Here are some points, each followed by its number:
np.array([-1.4, -1.7, -0.8, -1.2, -0.8, -0.4, 2.0, 0.3, 0.3, 0.1, 0.4, -1.1, -0.4, -1.2, 1.9, -0.1, -0.7, -0.4,
          0.0, -0.8, 0.4, 0.0, -1.4, 0.4, 0.6, -0.9, 0.4, 0.3, 0.8, 1.9, 0.0, -0.4]) 0
np.array([0.0, -1.3, -1.9, -0.4, -2.2, 1.4, -0.1, 1.4, 0.3, 0.1, 1.5, -0.7, 2.6, 3.2, 1.9, -1.2, 0.4, 1.5,
          0.8, -0.4, -0.7, 0.4, -0.3, 1.1, 0.2, -0.9, 0.7, -1.2, -0.3, 0.1, 1.1, 0.0]) 1
np.array([-1.8, -1.3, -0.8, -1.2, 0.7, 0.7, -0.1, -1.2, -0.5, -1.7, -1.1, 1.5, -1.8, -1.9, -0.7, 1.7, 0.0, 0.0,
          1.1, 0.7, 1.1, 0.8, 0.1, -1.1, -0.2, -1.2, -1.8, -0.8, 0.8, 0.8, -0.3, -2.2]) 2
np.array([-0.7, -0.2, -0.1, -0.1, 0.0, 1.4, -0.1, 0.3, -0.8, -0.6, -0.7, -0.7, 1.5, 1.0, -0.7, -0.1, -0.4, 0.0,
          0.0, -0.8, -0.4, -1.1, 1.6, 1.1, 0.9, -2.3, 0.4, -0.8, 0.8, 0.8, -0.3, -1.1]) 3
np.array([0.4, 1.2, 1.0, -0.1, -1.9, 1.0, -0.5, 1.7, -0.5, 0.5, 0.0, 0.0, 0.7, 2.1, 1.2, -2.7, -0.4, 0.0,
          -0.3, 1.1, 1.8, -2.2, 1.2, 0.7, 0.6, 0.2, 0.4, -0.4, -0.3, 0.4, 0.0, 0.4]) 4
np.array([-1.4, -0.2, -0.8, -1.2, 1.1, -1.5, 0.2, -1.6, -0.5, 0.1, -0.7, 0.0, 0.0, -1.2, -1.8, 0.6, -0.7, -0.7,
          0.8, -1.5, 1.5, -0.7, 0.8, 1.5, 0.9, -0.5, -0.7, -0.4, 0.8, 0.1, 0.8, -0.4]) 5
np.array([1.8, 0.9, 1.0, 1.4, 0.0, -2.2, 1.0, -0.1, 0.3, -0.3, -1.4, 0.7, 2.6, 2.4, 0.1, -3.0, 1.1, -0.4,
          0.0, 1.4, 0.4, 0.4, 0.1, -0.4, -0.5, 0.2, 0.0, -0.8, 0.1, -1.8, 1.9, 0.4]) 6
np.array([1.1, 0.5, 0.3, 0.3, -0.8, 1.8, -0.1, 0.3, 0.6, -1.7, 0.0, 0.7, 1.5, 0.2, 1.9, -0.1, 0.0, 0.4,
          0.0, -0.4, -2.9, 0.0, -0.6, -0.7, -1.6, 1.3, -0.4, 0.3, -1.8, -2.1, 0.8, 1.1]) 7
np.array([1.1, 0.9, 0.7, 0.3, 1.1, -0.1, -0.1, -0.5, 1.7, 1.6, 1.1, -1.1, 2.9, 0.2, 1.5, -0.5, -1.1, 1.5,
          -0.3, -1.5, -2.2, 0.4, -1.7, -0.4, -0.2, 2.0, 0.0, -0.1, 0.8, 1.5, 0.0, -1.8]) 8
np.array([1.1, 0.5, 2.5, 0.7, -0.4, -1.1, 1.0, 1.7, 1.0, 1.2, 1.1, -0.7, 0.0, 0.6, 1.9, -0.5, -0.7, 0.4,
          0.4, 0.3, -1.1, 0.4, -1.7, -1.4, -0.2, 0.9, 0.7, -0.8, 0.1, -0.7, 0.0, 0.0]) 9
np.array([0.7, 0.9, 1.0, 0.7, -0.8, 1.8, -0.5, 0.3, -0.1, -1.4, -0.3, 0.0, 2.2, 2.4, 1.5, -1.6, 0.0, -0.7,
          0.4, 0.7, 1.1, -2.2, 0.8, 1.5, 0.9, -0.9, 0.0, -1.2, -0.3, 0.4, 0.0, 0.7]) 10
np.array([1.1, 0.5, 0.3, 1.0, 0.3, -0.1, -0.1, -1.2, -0.5, 0.5, -0.3, 1.1, 1.5, 1.3, 0.1, -1.6, 1.1, -0.4,
          0.4, 0.0, 0.7, -0.3, 1.6, 1.1, -1.3, -0.5, -1.1, -0.4, -0.7, -0.3, 1.1, 0.7]) 11
np.array([0.0, 1.2, 0.3, -0.1, -0.8, -0.4, 0.2, -0.1, 1.0, 0.8, 0.8, -1.1, 1.1, -0.1, 1.2, 0.3, 0.0, 0.4,
          -1.1, -0.4, 0.7, 1.1, -1.0, -1.4, -0.2, 0.6, 0.4, 0.7, 1.2, 1.5, -1.1, -1.5]) 12
np.array([-1.1, -0.6, -1.2, -0.8, 0.7, -1.1, -0.1, -0.8, 0.6, -1.0, -0.7, 0.7, 1.1, 1.3, 2.6, -1.2, 1.5, -0.4,
          0.4, -0.4, 1.1, -1.4, 1.6, 1.5, 0.2, -0.9, -0.7, -0.8, -0.3, 0.4, 0.4, 0.0]) 13
np.array([0.4, 2.3, -0.4, -0.8, -1.1, 1.8, 0.6, -0.5, -0.5, -0.3, 0.0, 0.7, -2.5, -2.3, -0.7, 1.3, -0.4, 0.7,
          -0.7, -0.8, -1.1, 1.1, -1.4, -0.7, -0.9, 0.9, 0.4, 0.3, -2.1, -0.7, 0.0, 0.4]) 14
New points follow, each followed by the numbers of its five nearest points above by angle, smallest number first.
np.array([0.0, -1.3, -0.8, -2.3, 0.3, 1.0, 1.7, -1.2, -1.2, 0.1, -1.1, 0.4, -1.8, -1.9, -2.1, 1.0, 0.4, 0.0,
          0.0, -0.8, 1.5, -1.4, 0.8, 3.7, 0.6, -0.9, -0.7, -0.4, -0.3, 1.9, 0.4, -0.7]) 0 2 3 5 13
np.array([0.7, -0.2, 1.0, 1.0, 0.7, 0.3, -2.7, 0.3, -1.2, -0.3, -1.1, 1.1, -0.4, 1.3, 0.4, -1.9, 1.5, -1.1,
          -1.4, 0.7, 0.7, -2.2, 2.3, 0.7, 0.2, 0.6, 0.0, 0.7, 1.2, 0.1, 0.8, -0.4]) 4 6 10 11 13
np.array([0.7, 0.5, -0.1, 2.1, 0.7, -0.1, -1.2, 0.3, 1.4, 0.5, 0.8, -1.1, 1.8, 1.7, 3.0, -0.5, 0.4, 0.0,
          1.1, -0.8, 0.7, -0.3, 0.8, -1.4, -0.9, 1.3, -0.7, -0.1, 0.1, -1.0, 0.0, 1.1]) 6 7 8 9 11
np.array([0.7, 0.5, -0.1, 0.3, -1.1, 1.0, -0.1, 0.6, -0.1, 1.2, 1.1, -1.8, -2.5, -3.4, -1.8, 2.1, -2.5, 0.4,
          0.8, -1.1, -1.5, 1.5, -1.4, -1.4, -0.2, 0.6, 1.1, 1.0, -0.7, -1.4, -0.7, -0.7]) 2 8 9 12 14
np.array([0.7, -0.2, 1.0, 1.0, -0.8, 0.3, 0.6, 1.7, 1.4, 0.1, 1.9, -0.4, 0.4, 1.0, 2.3, -0.1, 1.1, -0.7,
          0.0, 0.3, -0.7, -0.7, 0.5, -0.7, -0.2, -0.5, 0.7, 1.4, -0.3, 0.4, 0.0, -1.5]) 1 4 8 9 12
np.array([0.7, 0.1, 0.3, 0.3, 0.3, 2.1, 1.0, -0.5, 0.3, 0.5, 0.8, -1.1, -2.5, -2.7, -1.4, 1.7, -0.7, 2.2,
          0.0, 0.0, -0.7, 0.8, -1.4, -0.4, -0.5, 1.7, 0.0, 0.3, -0.3, -0.7, -1.8, 0.0]) 2 8 9 12 14
np.array([1.5, -0.2, -0.1, 0.7, 1.4, -1.1, -0.9, 0.3, -0.1, 0.1, -0.3, 0.0, 3.3, 1.7, 1.2, -1.6, 0.7, -1.8,
          0.4, 0.3, 0.7, 0.0, 0.8, -0.7, 0.9, 0.6, 0.4, 1.0, 0.4, -0.3, 0.0, 1.8]) 4 6 10 11 13
np.array([-2.2, -0.6, -0.8, -1.5, -1.5, 0.3, -0.5, 0.6, -0.1, -1.0, -1.1, 1.1, -1.4, -0.5, -2.1, -0.1, -0.4, -0.4,
          -0.3, 0.0, 0.4, 0.0, -1.0, 0.4, -0.2, -1.6, 0.4, -0.8, -1.4, -1.8, 0.4, 1.8]) 0 2 3 5 14
np.array([-1.4, -0.2, -1.2, -1.2, 1.8, -0.4, -0.5, -0.8, -0.5, -0.3, -0.3, 0.4, 0.0, -0.5, -1.8, 0.6, -0.7, 1.5,
          -1.4, -1.1, -0.4, 0.8, 0.1, -0.4, -0.9, 1.7, -1.1, 0.7, -0.3, 0.1, 0.4, 1.5]) 2 5 7 8 14
np.array([0.0, 1.2, -0.1, 1.0, -1.1, -1.5, 0.6, 0.6, -0.5, 1.2, 0.4, -1.1, -0.7, -0.5, -1.4, 0.6, 1.5, -1.5,
          0.0, 1.4, 2.2, 0.0, -0.3, 1.1, 0.9, -0.2, -0.4, -0.4, -0.3, -1.8, 1.5, 1.1]) 4 5 6 11 14
np.array([-0.4, 0.9, -0.4, 0.7, -0.8, -0.8, 1.3, 0.3, -0.1, 0.1, -1.1, 0.4, 0.7, 1.0, 0.8, -1.2, -0.4, 0.0,
          0.4, -1.1, 0.0, -2.2, 1.9, 1.1, 2.0, -0.2, 1.5, 1.8, 0.8, -0.3, 0.8, 1.1]) 3 4 6 10 13
